One vector is turned by the same rotation once a tick. Each row is the vector after some number of ticks, and that number follows the row.
The counts run from 0 to 767.
113  54  92  93  57  124  127  99  78  108  84  98  117  101  103  67  89  105  87  139  94  96  79  76  100  88  114  89  91  92  119  85  108  116  127 -> 430
117  103  71  104  102  104  92  87  94  88  128  84  91  70  136  93  109  129  83  121  109  90  76  113  97  108  137  128  120  112  127  87  66  106  91 -> 573
146  131  62  102  99  88  90  95  121  123  98  84  89  108  92  86  117  122  95  115  109  125  89  81  92  91  94  60  111  130  105  92  112  70  111 -> 320
122  108  104  90  118  102  110  95  112  94  104  89  84  100  115  101  77  85  103  122  104  85  70  51  91  112  43  115  126  117  113  118  117  108  122 -> 134
115  84  68  106  98  93  78  77  89  114  101  101  85  75  140  101  109  123  69  134  101  97  101  96  94  95  117  113  134  104  135  88  70  122  86 -> 244
118  108  68  89  106  113  109  77  106  96  101  86  115  90  100  55  74  106  72  130  121  121  68  95  93  100  135  90  88  99  97  91  110  65  116 -> 110
104  73  136  81  66  121  117  119  83  109  81  65  96  116  110  97  114  134  94  82  82  82  89  66  104  106  92  91  111  106  109  93  114  124  135 -> 209
105  108  93  75  106  141  80  102  117  92  74  68  94  102  117  73  79  122  94  116  108  97  109  94  71  100  130  66  127  86  86  97  124  126  113 -> 276
106  119  83  97  94  111  124  120  120  107  90  51  97  117  98  93  95  127  99  142  79  119  71  84  106  88  104  87  115  102  105  80  97  122  137 -> 596
116  99  101  91  83  78  119  91  99  132  102  76  93  124  96  86  125  151  119  107  102  131  85  94  99  106  137  67  115  107  125  89  106  89  104 -> 712
123  122  84  101  133  124  86  84  122  91  85  86  85  74  144  104  75  106  95  122  132  123  89  80  79  86  121  88  102  117  121  121  104  77  100 -> 116
87  110  105  82  125  109  90  89  116  94  97  47  81  97  143  98  89  139  82  112  104  100  95  99  90  125  139  102  135  100  103  108  96  119  102 -> 64
113  83  97  88  105  158  89  95  91  84  104  112  107  68  140  79  66  100  98  115  120  72  88  82  76  97  109  121  120  90  114  115  113  118  108 -> 623
127  106  73  114  71  89  88  100  113  95  81  86  82  86  92  77  102  86  108  148  71  77  59  103  93  96  99  81  119  101  109  60  94  121  112 -> 88
138  99  71  92  86  118  64  102  101  118  90  104  86  94  111  87  112  108  84  112  95  74  119  75  76  97  57  81  140  115  98  93  118  132  114 -> 476
134  66  106  100  59  74  107  83  77  125  91  96  91  100  103  92  133  115  82  93  107  101  79  68  98  100  94  72  91  126  137  91  101  78  109 -> 706
127  94  70  91  91  106  124  92  92  134  107  102  114  122  85  70  95  119  67  127  106  121  90  62  108  86  75  90  108  112  102  91  121  79  132 -> 651
131  76  108  109  64  85  129  102  84  104  117  101  99  97  94  95  116  107  126  110  91  88  47  76  105  105  86  104  96  126  144  92  96  89  115 -> 366
108  71  133  92  100  88  112  81  83  103  107  99  91  104  115  88  89  103  121  82  93  56  60  81  91  132  89  114  143  98  118  110  120  109  104 -> 17
104  86  97  87  90  107  88  82  92  101  87  58  88  91  133  95  119  142  55  96  121  118  110  88  93  109  145  82  98  118  121  96  91  93  106 -> 52
137  94  80  76  77  131  87  104  101  121  96  107  99  111  91  60  108  128  123  99  107  86  111  96  73  96  115  55  126  101  100  99  131  115  111 -> 488
144  83  92  107  57  106  100  109  82  104  112  95  88  78  120  102  141  124  99  93  107  85  83  80  98  94  91  98  88  140  135  89  85  91  110 -> 369
106  115  100  104  123  147  97  107  114  90  84  86  97  83  124  82  70  110  126  120  96  98  68  106  84  83  130  90  133  77  106  98  118  115  108 -> 616
125  121  112  84  106  118  99  98  121  105  86  68  82  110  112  103  106  123  102  88  123  121  100  60  78  103  94  62  98  135  111  125  127  82  117 -> 327
99  112  109  92  112  85  108  88  111  114  85  53  84  112  121  98  107  152  104  93  102  128  81  97  95  113  150  79  125  104  116  99  107  88  102 -> 722
145  92  114  104  72  124  103  104  94  102  80  103  103  91  94  79  99  93  114  86  99  84  67  63  85  84  76  72  92  117  113  97  134  76  127 -> 155
106  68  112  79  68  97  97  96  93  77  103  80  87  96  118  89  95  102  92  125  92  50  83  79  87  130  91  113  114  109  119  96  89  147  112 -> 749
108  77  88  87  76  100  90  95  96  80  96  79  87  83  114  83  88  84  71  128  90  51  78  84  90  123  79  114  115  107  105  85  94  134  119 -> 81
124  87  101  97  99  89  91  91  108  117  77  106  81  103  106  97  89  80  93  116  94  75  85  52  88  106  37  86  134  112  108  104  128  120  115 -> 473
112  72  82  94  53  92  108  94  90  90  103  82  100  100  88  64  102  98  85  137  84  67  68  97  93  112  105  95  102  104  107  71  91  124  120 -> 757
119  88  103  90  113  122  105  79  77  107  127  102  103  80  140  96  103  130  84  76  134  100  86  80  97  109  109  132  118  122  126  120  102  72  98 -> 178
123  83  104  96  111  112  104  75  71  108  121  105  107  75  134  92  98  116  75  74  132  98  76  77  102  106  107  128  110  119  128  118  106  60  99 -> 177
112  109  69  109  123  122  85  77  102  118  74  93  98  80  133  86  91  121  74  124  118  133  98  95  89  73  142  81  115  93  114  90  107  85  99 -> 446
